Each row has a name. Each piece below is followed by the name of the row it came from. Each question is about the rows just above it.

sumuf: [153  79 121  51 166  93 107 169 128 105 192 130  68  93 180 119 174 129
 149 131 147 112 104]
vimon: [120 109 122 115 119 119 121 115 162 117 114  69 148 161 118 144 141 101
 166 144 156 128 112]
Kofa: [180 121 121  51 166  93 107 169 128 105 192 130  68  93 180 119 174 129
 149 131 117 112 104]
Vibo: [153  79 121  51 166  93 107 169 128 105 192 130  68  93 180 119 174 129
 149 119  87 114 118]
zas: [120 109 122 115 119 119 121 115 162 117 114  69 148 161 118 144 141 101
 166 144 156 141 125]
kisuz: [194 130 129 120 146 124 123 153  99 133 157 179  98  95 149 114 127 151
 101 112  93 122 138]
Which row holds [180 121 121  51 166  93 107 169 128 105 192 130  68  93 180 119 174 129
 149 131 117 112 104]?  Kofa
find: [153  79 121  51 166  93 107 169 128 105 192 130  68  93 180 119 174 129
 149 119  87 114 118]  Vibo
find: [120 109 122 115 119 119 121 115 162 117 114  69 148 161 118 144 141 101
 166 144 156 141 125]  zas

zas: [125 127 123 119  76 127 124 112 152 111 142 122 139]
ladop: [125 124 146 117 117 141 128 120 133 130 143 126 126]
Vibo: [130 126 150 140 110 110 143 133 112 155 118 136 109]
Kofa: [127 118 204 124  76 127 152 119 112 176 144 136  93]
vimon: [123 116 201 107  81 151 141 109 128 157 164 128 105]
rin: [128 129 119 128 135 129 125 129 130 122 126 127 133]
Mel: [126 121 178 121  95 134 141 119 122 155 144 131 108]
Teme: [125 119 186 115  90 140 141 116 124 155 151 130 107]
kagok: [128 120 186 128  87 122 149 123 113 168 136 136  98]
sumuf: [125 129 111 113 143 150 113 121 145 101 143 120 146]
Dez: [117 117 173  80 106 189 117  97 157 111 189 114 136]
kisuz: [130 131 111 139 138 115 128 136 123 126 113 130 130]
[124  76 127 152 119 112] is in which row?  Kofa
Where do [128 129 119 128 135 129 125 129 130] appear?  rin
[124  76 127 152 119 112 176 144] is in which row?  Kofa

Mel: [139 134 113 131 140 102 103 123]
rin: [ 69 187 159 159 174  71 161 108]
Dez: [101 132 106 112 139 134 110 170]
kagok: [187  69 161 144 142 143 149 102]
Kofa: [ 96  85 195 146 134  88 168 122]
The row with [ 69 187] is  rin
find: [159 159 174  71 161]  rin
Where do [132 106] appear?  Dez
[139 134 110] is in which row?  Dez
Which row holds [159 159 174]?  rin

Kofa: [120 134 101 125 133 120 124 134 103  87]
kagok: [143 119 124  94 125 104 117 130 122  69]
vimon: [137 127 126  98 121 115 117 133 110  79]
Vibo: [134 125 101 120 133 120 124 124 135  60]
find: [124  94 125 104 117 130 122]  kagok
Where do [134 101 125 133 120 124] appear?  Kofa
find: [143 119 124  94 125 104]  kagok
Where do [134 125 101 120 133 120 124] appear?  Vibo
find: [117 130 122]  kagok

Teme: [130 187 162  78 112]
kagok: [158 184  98 193 181]
sumuf: [131 163 114 150 162]
Kofa: [165 162 122 173 143]
rin: [154 162 133 144 127]
Mel: [162 175 118 147 126]
Dez: [154 162 109 122 104]
kisuz: [156 162 139 180 165]
vimon: [182 170 156 157 125]
zas: [142 193 125 101 115]
Vibo: [182 170 156 125 125]
ladop: [158 184  98 152 179]
find: [163 114 150 162]  sumuf
[162 133 144] is in which row?  rin

Mel: [119 152 138 166]
Kofa: [150 112 128 155]
kagok: [116 152 138 166]
vimon: [132 128 132  86]
Vibo: [129 133 121 122]
sumuf: [102 179 117 141]
ladop: [126 114 148 130]
Teme: [137 138 141 117]
zas: [147 107 157  65]
Dez: [141 116 104 179]
find: [179 117 141]  sumuf
find: [104 179]  Dez
find: [126 114]  ladop
[133 121 122] is in which row?  Vibo
find: [107 157]  zas
find: [157  65]  zas

kagok: [135 150 110 137 155  92  91 120]
Vibo: [105 120 120 100 144 104 157  70]
Kofa: [141  97 136 194  84 162 120 190]
rin: [141  97 136 194  84 172 181 156]
kisuz: [156  91 136 104 173 156 127 107]
Mel: [ 94 159 186 191 172 199 199 179]
ladop: [142 106 110 106 117  94 117  99]
sumuf: [148 157  92 110 155  91 137  94]
find: [ 92 110 155  91 137]  sumuf
[141  97 136 194  84 172 181 156] is in which row?  rin
[155  91] is in which row?  sumuf

ladop: [124 115 134 117 141 148 144 115 204 169 123]
zas: [139 170 125 123 121 116 105  97 179 121 131]
sumuf: [130 125 115 134 117 141  90 119 111 107 146]
kagok: [139 170 125 123 121 116 119 146 107  90 111]
The row with [125 115 134 117 141  90 119 111 107] is  sumuf
find: [119 146 107  90 111]  kagok
find: [170 125 123 121 116 105  97]  zas

kisuz: [121 158 131 203  64 116 122 126 103]
rin: [144 118  53  98 122 126 116  64  90]
sumuf: [ 76 118 170 177 108 139 100 168 155]
vimon: [166 178 131  98 137 139 186 126 155]
zas: [144  78  73 151 123 162 143  83 116]
Kofa: [158 131 203  66 116 122  57 140 129]
Where do [ 64 116 122 126] appear?  kisuz
Which row holds [ 53  98 122 126 116]?  rin
find: [158 131 203  64 116 122]  kisuz
find: [131  98 137 139]  vimon

Kofa: [117 138 133  98 137 121 174 181  58 114 189 135  78 143  88  78 186 125
 107  82]
vimon: [117 139 133  99 168  65 102  55 141 142 105 110 171 123 171  90 186 125
 107  82]
ladop: [144  99 139  65 102 168 133  53 139 137 100 106 191 139 181  89 152 141
  80 102]
Teme: [135 130 122  86 174  78 114  58 137 143  88 121 189 135 181  78 168 145
  95  96]
find: [171 123 171  90 186 125 107  82]  vimon
Where do [174  78 114  58 137 143  88 121 189 135 181  78] appear?  Teme
[139 133  99 168  65 102] is in which row?  vimon
Which row holds [102 168 133  53 139 137 100]?  ladop
find: [137 121 174]  Kofa

Vibo: [147 109 104  84 150 139 126 189 143 124 100 169 111 201 150 125  75 134
 164  91]
sumuf: [140 120 109  80 147 136 109 179 125 128  93 156 112 190 151 137  69 117
 189  76]
kisuz: [131 111 101  85 143 128 110 182 129 120  91 152 113 199 142 133  77 118
 177  79]
Mel: [132 121 114  82 153 145 121 189 144 140  92 157 123 188 147 130  63 115
 173  87]
vimon: [134 133 106  77 149 145 126 180 141 122  89 151 120 196 140 126  61 119
 163  96]
ladop: [134 129 113  78 153 134 111 182 139 140  83 149 121 193 154 141  72 117
 170  96]
zas: [146 112 114  77 145 140 124 179 140 132  94 169 116 203 154 134  81 125
 190  95]
Dez: [139 131 108  85 142 138 119 181 130 129  83 153 114 196 150 136  69 131
 179  92]
rin: [141 133 111  88 138 135 117 177 133 131  85 152 122 202 144 133  80 134
 172  88]
kagok: [138 120  99  88 152 133 113 176 128 130 100 154 119 195 143 134  81 118
 185  77]
Teme: [140 122 111  81 148 134 118 178 143 121  82 151 120 197 147 138  76 119
 169  89]
Kofa: [139 120 108  79 145 130 123 174 132 122  78 160 121 191 149 137  76 123
 182  93]
find: [146 112 114  77 145 140 124 179 140 132  94 169 116 203 154 134  81 125
 190  95]  zas
find: [113  78]  ladop

vimon: [126  95 123 143 136 135 120 114 111 129 129 140 156 105 127 125 123 134
 137 120 106 153 125 125 124 140]
Dez: [131 181 137 108 117 113 142 150 157 126 126 112  66 165 129 133 136 115
 108 141 166  95 133 133 135 102]
ladop: [129 129 140 156 105 130 125 123 152 127 127 113  91 158 129 132 135 120
 116 139 159  99 132 132 134 112]
Teme: [127 121 126 125 126 129 126 125 120 128 128 125 134 123 128 127 126 129
 130 126 117 123 126 127 127 130]
zas: [126 125 125 126 129 121 127 126 152 127 127 113  91 158 129 132 135 120
 116 139 159 122 127 127 127 130]
rin: [127 109 124 133 131 132 123 120 115 128 128 132 145 115 127 126 124 131
 133 123 110 137 126 126 125 135]
sumuf: [127 127 126 122 124 128 128 127 123 128 128 123 129 127 128 128 127 128
 128 128 121 118 127 128 128 129]
The row with [129 129 140 156 105 127 125 123] is  vimon
Which row holds [127 121 126 125 126 129 126 125]?  Teme
[136 115 108 141 166  95 133 133 135] is in which row?  Dez

kagok: [151 145 115 154 146 154 133 164 108 159 128 139]
vimon: [119 163 138 110 122 128 163 140 126 153 157 159]
ladop: [127 141 151 146 115 142 145 142 127 156 164 131]
kisuz: [121 115 125 137 127  91  88  68 173  60 115 110]
zas: [126 146 133 120 126 141 151 146 115 154 146 144]
Which row holds [126 141 151 146 115]?  zas
[151 146 115 154 146] is in which row?  zas
Which row holds [163 138 110 122 128 163 140 126 153 157]?  vimon
[156 164] is in which row?  ladop
find: [151 145 115 154 146 154 133 164 108 159 128 139]  kagok
find: [142 145 142 127 156]  ladop

Vibo: [143  53  78 140 198 135  90]
sumuf: [123 153 149 119  93  90 135]
Dez: [143  53  78 140 132 201 124]
find: [143  53  78 140 132 201 124]  Dez
find: [ 90 135]  sumuf

Vibo: [186 106  91 142 124 101 153  96 116 110]
kisuz: [187 146 144 179  79  97 120 184 136 138]
Teme: [131 162 173 133  90 128 134 163  87 141]
Mel: [133  90 144  79 179  97 152 163 186 146]
rin: [ 81 123 160 127 134 127 112 116 157 118]
Which row holds [144 179  79  97]?  kisuz
Which row holds [116 157]?  rin
find: [186 146]  Mel
Which row holds [ 90 144  79 179]?  Mel

Dez: [130 141 135 157 135 165 141  85 108 134 137 165 120]
Vibo: [130 141 135 157 134 165  85 135 137 108 141 165 130]
rin: [130 137 135 157 134 165  85 135 137 108 141 165 130]
[ 85 108 134] is in which row?  Dez
[130 141 135 157 134 165  85 135 137 108 141 165 130] is in which row?  Vibo
Which row holds [165 141  85]?  Dez
find: [130 137 135 157 134 165  85 135 137 108 141 165 130]  rin
find: [135 157 135 165 141]  Dez

Mel: [107 157 107  64 137 132 135]
kagok: [113 134 113  83 134 132 125]
kisuz: [146 120 146 184 121 122 131]
rin: [144 137 146 183 121 121 141]
Teme: [107 157 107  64 137 132 133]
Vibo: [109 120 107  63 137 136 119]
zas: [134 163 121 121 176 120 149]
ladop: [107 136 107  63 137 135 122]
sumuf: [140 153 143 176 121 120 149]
vimon: [115 120 114  84 134 134 119]
Dez: [113 160 116  93 133 128 141]
find: [146 183 121]  rin
Which row holds [176 121 120 149]?  sumuf
find: [113 134 113  83 134 132]  kagok
The row with [107  63 137 136 119] is  Vibo

Dez: [140 125 138 157 151 128 131 144 151 130  91 100 138 109 117 134 170  84
 112  88 131  78 101 102 143 120 169 124  72 111 123 156 116 106 143]
sumuf: [136 130 103 150 109 176 146 119  98  83 156 150 141 116  83 121 137 148
 123 131 135 156 127 104 125 124 164 137 183 150 117  96 146 150 123]
zas: [ 89 129 133  87 117 108  90 111 105 146 150 144 120 156 147 133  90 161
 145 171 112 158 163 187 131 131 139 137 132 124 128 122 120 146 118]
Vibo: [ 92 127 138  83 123  98  92 115 113 157 143 139 117 157 158 134  88 153
 147 167 112 152 162 189 132 131 132 134 120 121 133 130 117 138 119]
rin: [154 146 105 138  79 148 142 119 140 106 145 155 124 111 111 105 131 177
 100 158 132 152 123 110 120 166 143 159 140 142 125  82 157 159 117]
kisuz: [110 143 127 157 105 142  81 123 135 116 101 125 147 103  82 128 182 136
  83 137 111  91 119 101 114 142 100 138 127  99 103 124 118 154 137]
kagok: [152 117 111 158 143 173 175 133 103  87 147 131 140 118  98 128 137 108
 141  93 147 142 114  90 132 103 162 116 175 156 126 120 142 119 130]
vimon: [153 138 106 169 103 170 145 128 131  88 128 137 142  98  81 116 166 138
  97 120 135 123 106  75 119 140 137 140 156 137 114 100 147 146 130]
Kofa: [170 141 130 120 109  95 152 139 188 156 110 124 105 118 171 108 121 140
 108 136 137 118 111 120 124 169 102 143  72 127 147 120 146 119 123]
Teme: [117 131 108 126 101 159 126 111  92  98 165 158 134 132 100 123 114 167
 132 155 126 170 144 137 128 130 167 143 177 146 120  93 142 158 118]
ladop: [177 117 118 151 149 148 199 143 113 157 139 115 125 118 134 122 126  97
 143  83 157 133 102  88 134 115 146 115 138 157 142 128 147  99 129]
Mel: [101 130 117 108 105 142 107 108  89 114 163 156 130 144 115 128 101 170
 139 166 119 171 157 162 129 128 161 142 167 139 122 102 133 158 117]
find: [131 108 126 101 159 126 111  92  98 165 158]  Teme
find: [120 124 169 102 143  72]  Kofa
[121 137 148 123 131 135 156 127 104 125 124] is in which row?  sumuf
[142  81] is in which row?  kisuz
find: [128 101 170 139 166]  Mel
[115 113 157 143 139] is in which row?  Vibo
find: [144 115 128]  Mel

Dez: [148 102 149 145 136 134 132 127 107  95  78 139 135  98 122  97  95 107
  85 166 119  80 134 185 153 121  79 171  82 128 122 143]
ladop: [140 102 129 145 136 134 132 127 107  95  78 139 135  98 122  97  95 107
  85 166 119  80 134 185 153 121  79 171  82 128 122 143]
sumuf: [162 152 111  94 115 131 136 133 156 165 175 134 130  95 122 130 135 115
 178 124 196 110 108 177 135 149 139 129  84 122 154 174]
Vibo: [121 146 126 132 135 106 116 130 151 152 169 110 134 167 135 169 179 151
 149  97 125 172 124  68 101 133 179  89 171 140 149 117]
Mel: [141 104 130 145 136 134 132 128 107  95  79 140 134  98 122  97  95 106
  86 181 148  80 134 185 153 121  80 171  82 127 122 144]
rin: [112 134 124 132 131 125 113 130 129 142 109  95 128 157 140 162 146 175
 102 104 102 173 140  70  98 150 146  84 191 165 131  86]
zas: [152 162 147 138 134 132 110 122 104 116  83 110 118 160 152 127 104 154
  87 118  74 164 149  73 123 124 119 115 186 139  96  76]
kagok: [126 142 132 134 134 104 117 132 152 158 183 113 128 167 127 169 179 147
 162  97 134 168 120  74 109 132 180  93 170 127 146 127]
kisuz: [141 128 129 138 128 130 148 118 129 109 149 164 121  90 116 102 114  83
 158 148 181  77 138 188 141 119 115 159  65  97 133 158]
find: [135 149 139 129  84 122 154 174]  sumuf
Where do [162 152] appear?  sumuf
Which row holds [148 181]?  kisuz
The row with [148 102 149 145 136 134 132 127 107  95  78 139 135  98 122  97  95 107
  85 166 119  80 134 185 153 121  79 171  82 128 122 143] is  Dez

vimon: [132 120 127 168  86 136 141 117 105 135 119 133 102 107 139  97 156 150
  89 137 134 124 152 137 156 140 146]
rin: [137  82 104  49 111  99 109 119 128  79 182 165 173 132  93  65 120 167
 102 135 116 140  94 103 129 141 125]
Kofa: [128 124 126 116 126 130  98 114  94 105 117 102 110 166 119 140 160 151
 131  92 124 111 160 125 136 131 155]
Dez: [121 115 134 123 158 125 120  97 111 117 127 129 132 142 131 127 142 174
  86 143 120 130 138 138 113 133 136]
kagok: [120 130 139 138 113 123 135 171 114 133 125 153 117 126 124 126 138 147
 110 162 152 138 130 118 111 128 148]
find: [ 79 182 165 173 132  93]  rin
find: [120 130 139 138 113]  kagok
Which row holds [126 124 126]?  kagok
find: [120 130 138 138 113]  Dez
find: [ 99 109 119 128  79 182 165 173 132  93  65 120]  rin
find: [120  97]  Dez
find: [123 158 125 120  97 111 117 127]  Dez

Kofa: [108 107 133  91 122 151 126 161 149 131 130 176 144 152 142  82 112  94
 119 120 155 125 140 132 113  94 173 122 111 149]
vimon: [110  97 137 110 123 131 119 169 150 139 143 162 178 176 114 106  99 108
 101 104 149 144 131 144 117  93 167 125 130 129]
kagok: [ 98  98 131  83 110 137 125 165 153 138 130 179 156 152 141  87  87 104
 127 116 159 122 126 120 132 158 172 106 128 101]
Teme: [109 101 130 106 127 146 122 169 142 133 141 166 177 169 122  92 106  95
  99 108 159 140 129 147 119  95 171 125 119 139]
Dez: [ 98  98 131  83 110 137 125 165 153 138 130 179 156 152  87 143  87 104
 127 116 159 122 126 139  94  89 172 121 125 135]
zas: [126  99 126 122 116 145 158 170 145 140 138 171 167 164 143  87 101 126
 101 128 163 138 161 128 106 101 172 120 132 158]
rin: [126  99 126 122 116 145 158 170 145 140 138 171 167 164 143  87 101 126
 101 128 163 138 161 128 106 101 172 120 121 158]
ladop: [117  95 146 112 107 149 151 155 150 137 120 166 137 160 148  80  73 138
 107 134 157 130 147 104 104  81 167 109 142 150]
Mel: [117  95 146 112 107 149 151 155 150 137 120 166 137 160 148  80  73 138
 107 134 157 130 147 104 104  81 167 109 142 137]
Vibo: [113  99 140  93 112 129 122 165 174 140 129 164 148 167 127 102  90 118
 128 122 136 125 158 118  99  82 169 121 130 131]
find: [126  99 126 122 116 145 158 170 145 140 138 171 167 164 143  87 101 126
 101 128 163 138 161 128 106 101 172 120 121 158]  rin
find: [ 98  98 131  83 110 137 125 165 153 138 130 179 156 152  87 143  87 104
 127 116 159 122 126 139  94  89 172 121 125 135]  Dez
Where do [128 106 101 172 120 132 158] appear?  zas
find: [122  92]  Teme
find: [117  95 146 112 107 149 151 155 150 137 120 166 137 160 148  80  73 138
 107 134 157 130 147 104 104  81 167 109 142 137]  Mel

zas: [130  81 106 156 133 107 170 122 114 156 124  82  99]
rin: [ 99 134 128 124 128 125 142 139 103 144 152 122 141]
Vibo: [130  81 106 135 133 107 170 122 114 156 124  82  99]
Mel: [ 99 128 134 128 125 124 157 122 161 139 104 140 121]
find: [161 139 104 140]  Mel
Where do [ 99 128 134 128 125 124] appear?  Mel

vimon: [ 78 105 136 165 190 203 207 196 177 150 119  91  68  54  51  60]
rin: [103 134 164 188 203 206 198 178 151 121  92  69  54  51  58  77]
ladop: [134 134 164 188 203 197 178 152 122  93  70  55  51  58  76 103]
Mel: [189 203 205 197 178 151 121  92  69  54  51  59  77 103 134 163]
Dez: [ 78 105 136 166 189 203 206 197 176 149 119  90  67  53  51  60]
Kofa: [196 175 148 118  89  67  53  51  60  80 107 138 168 190 204 206]
Which row holds [189 203 205 197 178 151 121  92  69  54  51  59  77 103 134 163]?  Mel
Where do [103 134 164 188 203 206 198 178 151 121  92  69  54  51  58  77] appear?  rin

Mel: [105  99 164 138  99]
sumuf: [ 99 105 121 152 114]
rin: [156 149 107 108 153]
vimon: [ 71 121 114 122 130]
kagok: [103  99 155 171  88]
kisuz: [ 90 112 112 153 110]
find: [ 71 121 114]  vimon
[ 99 105] is in which row?  sumuf

rin: [176 166 178 186 128 149]
vimon: [178 186 166 176 149 128]
Dez: [ 90  84  97  84  78 140]
find: [178 186 166 176 149 128]  vimon
Which row holds [128 149]?  rin
Where do [178 186 166 176] appear?  vimon

Vibo: [158 108  62 194 105 132 118 105 152 110  95  81]
ladop: [114 139 149 132  88 168 139 153 118 165 142 154]
kagok: [136 152 118  62 132 105 194 110 108 105 155  91]
Mel: [ 96 157  87 142 161 147 152 149 137 154 120 112]
Which row holds [152 118  62 132 105 194 110 108 105]?  kagok
[152 110  95] is in which row?  Vibo
find: [139 153]  ladop

Mel: [144 133 176  86  85 143 167 171 135 162  99]
Vibo: [176  86  87 150 130 129  96 101 137  99 124]
vimon: [133  86 176 144  85 143 167 171 135 162  99]
sumuf: [136 123 144  88 124 100 143 147 133 151 131]
find: [176  86  85]  Mel
find: [ 96 101 137  99]  Vibo
find: [144 133 176  86]  Mel
find: [144 133 176  86  85 143 167 171 135 162]  Mel

Vibo: [159 158 152 178  71 150  92 166 165 139 147 110 109 139 146 133]
kisuz: [164 168  89 159 158 150 178 132 182 102  96 146 101 157  75 141]
ladop: [ 74 178 108  72  98 177 139 162 148  79 132 160  88 150 141 178]
Kofa: [182 182 109 147 116 104 178  90 115 107 124 103  72 146 175 126]
vimon: [ 74 185  96 180 173 166 154  76 135 130 113 115 170 106  93  93]
Teme: [164 168  89 159 158 150 178  85 182 102  96 146 101 157  75 141]
Where do [164 168  89 159 158 150 178 132 182 102  96 146 101 157  75 141] appear?  kisuz
The row with [ 74 178 108  72  98 177 139 162 148  79 132 160] is  ladop
[108  72  98 177 139 162 148  79] is in which row?  ladop
Where do [147 116] appear?  Kofa

ladop: [ 66 160 118  66  85 127 135 139  94  87 125  78 147 186 112 160 105 122]
vimon: [ 66 160 118  66  85 127 135 139  94  87 125  78 147 186  72 160  66 122]
Vibo: [ 66 160 118  66 148 127 135 139 153  87 125 117 140 186  83 160  99 122]
Mel: [ 66 160 118  66 148 127 135 186 125 147  94 139  87  78 112 172 138 122]
find: [160 118  66 148 127 135 139 153  87 125]  Vibo
[ 78 147 186  72 160  66 122] is in which row?  vimon
Which row holds [139  87  78]?  Mel
find: [ 94 139  87  78 112]  Mel
find: [ 66 160 118  66  85 127 135 139  94  87 125  78 147 186 112 160 105 122]  ladop

Dez: [136 104 137 134  73  93 162  92 200]
sumuf: [134 135 105 153 135  80 179  95 193]
Vibo: [137 136 104 137 136  73 187  92 200]
Mel: [127 132 106 159 132  93 162 101 181]
find: [136 104 137 136  73]  Vibo
find: [136 104 137 134  73  93 162]  Dez
find: [137 134  73  93]  Dez

Teme: [133 115 128 151 134]
Kofa: [115 138 122 131 153]
Dez: [143 119 133  81 145]
kagok: [155 153 154 156 103]
sumuf: [133 115 128 151 117]
Mel: [ 69 184 131 120 142]
kisuz: [143 120  91 139 171]
zas: [148 114  99 134 161]
rin: [141 127 139  99 118]
Vibo: [162 106  94 155 155]
ladop: [139 110 118 151 127]
vimon: [153 156 132 152  98]
Where do [115 128 151 117] appear?  sumuf
find: [154 156]  kagok
[155 155] is in which row?  Vibo
find: [ 69 184]  Mel
find: [143 119]  Dez

